W =
[[136 124 114 131 112 119]
 [120 131 136 126 137 135]
 [132 126 123 128 126 124]
 [148 129 103 128 128 114]
 [137 126 119 129 125 122]
 [120 134 142 127 145 140]
 [115 124 131 128 114 129]
 [127 130 132 127 135 133]
 [154 130 100 130 136 112]
 [148 128 104 128 130 115]]
Indices start at 0.
(0, 0) -> 136
(0, 1) -> 124
(6, 5) -> 129
(0, 2) -> 114
(2, 5) -> 124
(8, 0) -> 154
(2, 3) -> 128
(5, 3) -> 127
(4, 3) -> 129
(0, 3) -> 131
(3, 0) -> 148
(6, 2) -> 131
(1, 2) -> 136
(9, 0) -> 148
(1, 5) -> 135
(6, 0) -> 115
(1, 1) -> 131
(9, 5) -> 115
(5, 1) -> 134
(5, 2) -> 142
(5, 0) -> 120
(3, 3) -> 128
(2, 2) -> 123

m =
[[122 130 125 121 129 121 123]
 [122 130 125 122 129 121 124]
 [124 123 126 127 128 120 127]
 [124 136 127 117 129 126 119]
 [126 122 125 132 128 122 130]
 [121 133 126 117 130 122 121]
 [126 131 130 121 127 129 126]
 [123 125 123 126 130 117 126]
 [139 124 132 137 127 140 136]
 [127 150 135 108 126 136 116]
 [122 104 120 141 130 104 134]
 [145 123 134 142 128 147 142]
 [123 121 126 127 128 117 127]
 [120 136 127 115 130 121 120]]
m[0,0] -> 122
m[:, 5] -> [121, 121, 120, 126, 122, 122, 129, 117, 140, 136, 104, 147, 117, 121]
m[8,3] -> 137
m[:, 0] -> [122, 122, 124, 124, 126, 121, 126, 123, 139, 127, 122, 145, 123, 120]
m[13] -> [120, 136, 127, 115, 130, 121, 120]
m[1,3] -> 122
m[:, 6] -> [123, 124, 127, 119, 130, 121, 126, 126, 136, 116, 134, 142, 127, 120]
m[1,1] -> 130
m[13,0] -> 120
m[12,4] -> 128
m[:, 1] -> [130, 130, 123, 136, 122, 133, 131, 125, 124, 150, 104, 123, 121, 136]
m[10,5] -> 104
m[7,3] -> 126
m[5,2] -> 126
m[:, 4] -> [129, 129, 128, 129, 128, 130, 127, 130, 127, 126, 130, 128, 128, 130]
m[8] -> [139, 124, 132, 137, 127, 140, 136]
m[3,4] -> 129
m[:, 3] -> [121, 122, 127, 117, 132, 117, 121, 126, 137, 108, 141, 142, 127, 115]
m[11,2] -> 134
m[10] -> [122, 104, 120, 141, 130, 104, 134]
m[1,6] -> 124
m[7,2] -> 123
m[9,0] -> 127
m[1] -> [122, 130, 125, 122, 129, 121, 124]
m[2,3] -> 127
m[0,4] -> 129
m[8,4] -> 127
m[12,5] -> 117
m[8,5] -> 140
m[3,2] -> 127
m[13,6] -> 120
m[12,1] -> 121

B = [149 122 124 127 127 129 129 109 129 135 136 134 123 129]
B[0] = 149
B[13] = 129
B[6] = 129
B[1] = 122
B[5] = 129

a = [131 127 134 123 122 140 123 113 123 155 139  98 136 144 105]
a[0] => 131
a[8] => 123
a[2] => 134
a[4] => 122
a[13] => 144
a[9] => 155

data =
142  127  131  116  126  126  123  117
130  124  134  141  123  124  113  130
119  120  129  143  112  140  126  138
139  132  110  131  128  109  127  133
134  130  127  130  125  142  125  115
138  131  116  132  118  127  123  121
125  120  130  126  134  128  124  127
124  125  133  132  117  147  129  127
126  128  134  125  125  133  127  129
123  134  126  140  139  129  133  134
129  127  143  151  142  133  144  134
Indices start at 0.
(0, 0) -> 142
(4, 5) -> 142
(4, 2) -> 127
(0, 5) -> 126
(0, 1) -> 127
(4, 6) -> 125
(7, 4) -> 117
(6, 5) -> 128
(4, 3) -> 130
(8, 5) -> 133
(9, 2) -> 126
(2, 2) -> 129
(1, 7) -> 130
(8, 2) -> 134
(8, 4) -> 125
(2, 7) -> 138
(3, 3) -> 131
(6, 3) -> 126
(3, 1) -> 132
(8, 0) -> 126
(3, 5) -> 109
(5, 5) -> 127
(5, 2) -> 116
(4, 1) -> 130
(7, 3) -> 132
(1, 2) -> 134
(2, 1) -> 120

X =
[[110 121 136 119 112 144 133 122 118 136]
 [118 127 132 129 108 149 139 125 125 139]
 [104 117 144 108 116 138 122 119 109 133]]
X[0,0] = 110
X[0] = [110, 121, 136, 119, 112, 144, 133, 122, 118, 136]
X[1] = [118, 127, 132, 129, 108, 149, 139, 125, 125, 139]
X[2,6] = 122
X[:, 5] = [144, 149, 138]
X[1,3] = 129
X[0,7] = 122
X[:, 4] = [112, 108, 116]
X[:, 1] = [121, 127, 117]
X[1,4] = 108
X[0,1] = 121

arr =
[[130 127 125 135]
 [115 131 134 125]
 [104 135 140 130]
 [ 99 137 143 124]
 [112 132 135 121]
 [108 134 137 134]
 [128 126 126 122]
 [132 125 124 118]
 [102 136 141 135]
 [112 134 135 118]
 [124 130 130 123]
 [143 121 117 122]
 [133 125 124 144]
 [124 129 129 121]]
arr[0,0] = 130
arr[:, 1] = [127, 131, 135, 137, 132, 134, 126, 125, 136, 134, 130, 121, 125, 129]
arr[5,3] = 134
arr[2,3] = 130
arr[8,2] = 141
arr[7,2] = 124
arr[13,3] = 121
arr[6,0] = 128
arr[8] = [102, 136, 141, 135]
arr[10,1] = 130
arr[4,1] = 132
arr[:, 2] = [125, 134, 140, 143, 135, 137, 126, 124, 141, 135, 130, 117, 124, 129]
arr[9,1] = 134
arr[0,2] = 125
arr[:, 0] = [130, 115, 104, 99, 112, 108, 128, 132, 102, 112, 124, 143, 133, 124]
arr[6] = [128, 126, 126, 122]
arr[2,2] = 140
arr[0] = [130, 127, 125, 135]
arr[10,2] = 130
arr[5,0] = 108
arr[4] = [112, 132, 135, 121]
